One turning vector, and how many steps it has turned
The counts run from 0 to 530.
[-31.2 -29.0  24.9 -28.7 -12.3   2.9  14.9  14.6   1.1  -2.8   8.2 -21.0
  26.6  19.9 -46.7  -2.0   0.7  34.5  39.0 -20.5  -5.5 -16.7 -13.5   4.8
 -45.6  30.3  30.1 -14.5  -1.1   6.6  26.3  17.3  13.2   2.3  36.0] : 249
[ 16.7  11.3 -29.0  10.2  -2.9 -23.9 -37.3 -27.2  -1.1   4.7  -6.9  14.1
 -38.1  41.2   4.1  -8.0 -17.2 -32.7  25.8   8.6  27.6  -2.2  44.5  19.3
   1.2   3.6 -11.2  18.3  -4.1 -18.6  -6.5  36.2  24.9 -38.2   8.7] : 500
[  4.1  25.7  11.2  19.5  -9.5  24.5 -12.7   0.1   4.9  11.8 -11.1  -0.7
   7.5  -1.8  18.7 -62.7 -19.5  -7.2  -7.3  11.9  39.6 -22.8 -25.2  29.7
  -0.9   4.8 -11.4 -17.8  21.4  -5.9  23.9  30.6 -28.3 -52.8  -1.4] : 406
[ 13.1  21.7   3.4   8.1  40.8  32.0 -19.5  -4.2   4.0 -10.6 -39.6  -3.7
   5.3  -9.8  46.5  -4.4  -8.9  21.8 -22.9   1.7   9.1   2.3  -7.4  11.1
  51.0 -26.3 -33.7  -2.5   3.4   5.1 -15.3 -25.0  -6.2  -0.1 -52.2] : 376
[ -4.9   0.2 -38.9  21.6  -6.2 -15.4 -61.9 -50.1  11.9 -15.9  -0.6 -13.1
 -21.3  11.4  25.9  -6.8 -13.0  24.9  -9.3   1.7  10.5  -7.0  14.5 -35.4
   9.9   6.8   4.7  35.6  -2.8  10.3  15.4  -3.1  41.5  25.0  11.6] : 185
[ 18.2 -21.6 -48.9  15.3 -37.4 -21.8 -41.6  -5.4  17.8   4.4  -8.6  11.7
 -35.7   6.4  -3.5   0.4 -32.7  -1.5  -5.3  14.8   6.2  26.2  40.0 -24.4
   5.5  22.4  -4.5  19.8  -6.3 -25.7 -25.8  26.3  17.4  20.0  12.4] : 276
[-18.6 -22.4  38.8 -13.0  -4.0 -15.9  15.0  19.1 -10.4 -11.2 -25.1  19.9
  28.6 -35.4 -14.8   8.4   2.7  29.0 -22.3  18.9 -30.9  45.7 -18.8  -1.0
 -16.7  16.6 -30.5  -6.1   3.4   4.7 -37.9  26.1 -18.1  18.8 -12.5] : 394
[-21.8 -38.0  27.3 -26.0  -8.6   8.7  -6.5  28.7 -14.5  10.0 -21.7   0.8
  48.1 -31.5 -19.2 -15.9 -20.1  42.4 -19.2  25.3  -6.7  25.3 -33.0   2.4
 -28.1  26.2 -11.5 -27.7  10.5   1.6 -13.4  17.1 -12.3  11.8  -2.9] : 323
[  4.5 -10.9 -31.4  -3.0 -43.4 -10.4 -39.1  -5.6  28.2  17.8 -17.8  -9.0
 -22.9  -6.6   2.8 -34.5 -48.4  16.0 -21.9  17.1   8.3  27.6   9.9 -25.6
  -9.3  26.0  -5.0  18.1  13.0  -1.2 -22.0  48.0  19.2   8.6   9.9] : 92
[  5.4   4.5 -22.6   1.5  -6.3 -32.2 -27.0 -31.7   1.9  -3.5  -2.0   8.7
 -41.5  47.6 -11.4   7.2  -8.5 -20.9  41.8  -1.4  13.2  -4.8  46.5   8.0
  -9.1  11.8  -2.3  26.0 -11.1 -13.3  -5.1  36.2  36.3 -17.1  18.0] : 501
[-12.2   8.1   0.2 -10.5  27.8  -3.5 -20.1 -29.2  -3.5 -17.3  -0.6 -18.4
  -9.7  56.7 -12.8  14.9   6.8  12.2  53.3 -24.7  11.8 -33.6  27.4  12.7
  -9.1   5.3  13.8  15.7 -16.6   3.9  26.5  -3.1  44.9 -11.3  16.9] : 339
[ 23.2   9.7 -12.5 -13.0  28.5   6.5 -29.5 -24.6 -17.6  -8.1 -27.9  -1.2
 -20.8  44.3 -20.4  14.3 -20.2  -5.7  49.7   0.2  12.4  -8.2  62.8  26.6
   8.9  -4.1  -5.1  21.5 -10.3  -5.3  -1.8  24.6  19.2 -27.5  -8.8] : 154
[  7.4 -11.2 -36.1  18.7 -42.3   5.6 -18.7   3.0  35.0 -10.5 -14.6  -7.8
 -22.1  11.9 -19.7 -12.7 -29.8  13.1  12.2  -8.2   4.8   4.8  43.5 -21.8
  -5.0  12.5 -10.3  25.1 -11.2 -26.1 -25.0  51.2  17.0  23.5  26.5] : 205
[-30.8 -38.2  41.1 -19.1 -13.2  -4.3   8.8  25.0 -12.2  -2.9 -13.8   3.8
  46.8 -22.1 -37.3   2.6  -5.7  43.1  -6.3  11.9 -16.4  20.5 -27.9   0.0
 -45.1  30.3  -8.5 -17.0   4.1   0.0  -8.0  22.0 -11.7  19.2   8.8] : 322
[  7.5  23.2  -1.4  36.6  16.8  29.8 -37.6 -20.3 -20.0 -18.6 -24.2  10.4
  15.0  14.4  24.4 -36.4  -8.9   0.4   7.6  15.4  42.9 -18.8   7.7  37.6
  18.1 -14.8 -37.6   6.3   0.4 -24.4  22.9  26.1 -18.6 -37.0  -1.7] : 223
[-25.8  21.0  31.5  12.7  -6.6 -25.3  26.6   4.1  11.9  -5.6  29.8 -13.3
  -2.7  -9.9  16.5 -12.5  31.2   0.2  -8.4 -22.5 -13.7 -25.0 -60.7   5.4
  -4.1   7.7  30.0   6.3  36.0  46.0  27.1 -20.1  -2.1 -15.0  -1.3] : 331
[-11.7 -35.6   8.7 -26.2  -0.8 -15.8 -23.0  21.2  -6.7  19.2 -28.4  15.1
  33.8  -6.9 -11.9   4.8 -20.6  14.9 -22.4  35.2   0.6  39.9 -10.1  -0.1
 -27.5  27.2 -36.5 -31.6 -13.4 -21.1 -34.9  11.1   3.6  10.9  -9.6] : 507
[-23.4 -14.4   0.6  17.3  -5.9  -2.0 -26.7  10.0 -20.4   4.4   5.9   7.2
  48.4   7.8   6.8 -18.9   1.5  13.1  -4.4  23.4  33.7 -15.2 -45.3  16.6
 -23.3  24.7   7.7 -33.6  -1.1 -21.7  46.9 -16.8 -11.7 -11.0  27.0] : 180
[ -7.1  21.4  22.1  16.8   2.5 -50.5   6.4  12.0   1.2  13.5  -3.6  31.3
  -9.5  10.5  34.7   3.2  21.3 -46.3 -14.1  14.9   6.0  18.6 -29.0  31.4
   3.9   8.9 -30.3 -24.8   2.9  -8.0 -23.0 -10.2 -10.6 -36.3 -28.7] : 425
[  9.6   8.7  12.5  20.1 -13.1  -9.4  -1.7  15.8  -8.3   7.3 -15.8  35.2
  -5.7   2.0  -1.7 -24.9  -4.7 -39.4   2.1  27.0  20.3  13.2   7.8  49.0
   2.9   4.2 -34.1 -12.2   4.5 -26.4 -20.5  40.7 -33.6 -47.5  -7.4] : 314
[ 18.2  18.5   4.6   7.8  25.5   2.2  12.4  -0.1 -13.7 -26.1   1.3  -7.5
 -31.2  25.2 -12.9  43.3  22.3  -1.2  52.8 -25.2 -11.4 -28.0  22.0  23.0
  38.0 -14.3  33.5  15.1   1.9  13.3  11.4 -39.6   9.3  -8.2 -14.9] : 380
[ -5.7   5.7  -0.5  -4.2 -21.5  -8.4  10.6  -3.1  26.0   3.1  24.1 -27.7
 -32.8 -15.0   3.4 -10.9  -3.3  20.8   2.8 -26.7 -18.4 -22.2 -28.0 -20.0
  11.8  12.5  55.4  22.3  42.4  58.2  17.3 -18.0  14.0  -0.8  -6.0] : 329
[-17.7 -30.8   9.3  16.3   3.2   4.9 -37.5  -3.9 -46.4 -17.8  -4.1  13.2
  56.3 -25.0   2.7  -7.1   8.7  33.4 -10.8  33.6   9.9  -1.7 -43.5   8.6
  -4.6  14.4   8.1  -8.7  15.2  -4.2  41.5 -12.1 -28.6   4.7  16.1] : 68
[-17.7  18.7  49.5  25.3 -20.8 -12.9  61.5  27.1  28.4 -22.9  11.4  -0.7
  -8.9 -10.5  -4.4 -13.2  36.2  -3.5  11.0 -39.6 -22.5 -11.7 -32.5  15.2
  -7.4   2.1   3.5   5.0  12.2  17.4  -9.0  14.3 -17.9  -7.3  -1.3] : 56
[ 21.8 -28.0 -46.5   3.5  -8.5 -17.9 -72.0  -8.0 -18.1  19.3 -18.5  19.7
  -3.2   1.5  12.1   9.9 -32.1   0.0 -19.5  48.4  16.1  29.5  17.6  -7.1
  15.2  14.6  -5.4  -6.1   5.2 -13.4 -11.9 -17.1  12.9   4.9 -14.6] : 346
[-33.1 -12.9  23.6  10.4 -24.0 -40.7  32.4  18.6  27.4 -24.2   7.0   5.1
  -3.7 -14.9  -3.3  24.0  24.7  17.0 -12.8 -16.3 -34.8  20.1 -23.2 -26.8
 -17.5  13.1 -11.8   4.5  -6.8   6.4 -34.0   5.0  12.2  44.1   4.5] : 280
[ 11.0  16.4 -11.0  30.0  14.2  28.4 -43.8 -34.9 -10.0 -17.2 -29.3   6.0
  -5.9  24.3  14.3 -29.2 -18.1   1.0  20.0   9.3  32.8 -14.2  32.8  21.1
  19.9 -14.1 -29.7  24.6  -8.6 -20.2  15.0  31.1  -0.9 -22.2   0.1] : 224
[ -4.6  13.3  -1.6  14.0  10.7 -29.7 -22.2 -52.3  -3.5 -29.3   9.7  -0.5
 -38.2  -6.3  20.1  15.9  12.4   3.8  11.0  -7.3 -32.2   0.2   9.7 -15.4
  23.7  -0.6  20.0  52.7  19.0  43.6   0.2 -10.6  26.4  10.8  -8.5] : 74
[  3.4 -12.9 -20.5 -18.5 -33.4 -18.9   9.4  24.8  40.0  16.4  13.2 -23.5
 -40.8  -7.3 -12.3  17.5 -21.5  11.9  -3.3 -21.0 -28.9   8.5   3.6 -28.7
  10.1  16.9  51.4   3.6  20.8  28.7 -25.9 -16.8  22.0  24.1  -6.2] : 512
[  4.7   5.4  16.7   1.6 -24.9 -50.8  34.1   3.8   8.8  -8.9  26.6   9.0
 -51.7 -14.4  -9.1  28.5  23.8 -28.2  17.2 -11.9 -41.3  12.3  -0.9  -0.9
   8.2  24.0  34.2  27.2  26.2  38.0 -22.8   2.3  -1.5 -11.3 -13.6] : 238
[-27.6 -12.6  26.3  33.5  -2.9 -53.5  12.7  -1.6 -17.4 -31.9  -1.4  29.9
   6.4 -27.9  -0.4  32.2  38.0   5.5  -6.9   9.0 -37.7  34.1 -15.9  -7.6
  -8.6  13.9 -18.6  21.1  -7.6   1.7 -24.9   5.4 -10.8  34.6   2.2] : 464
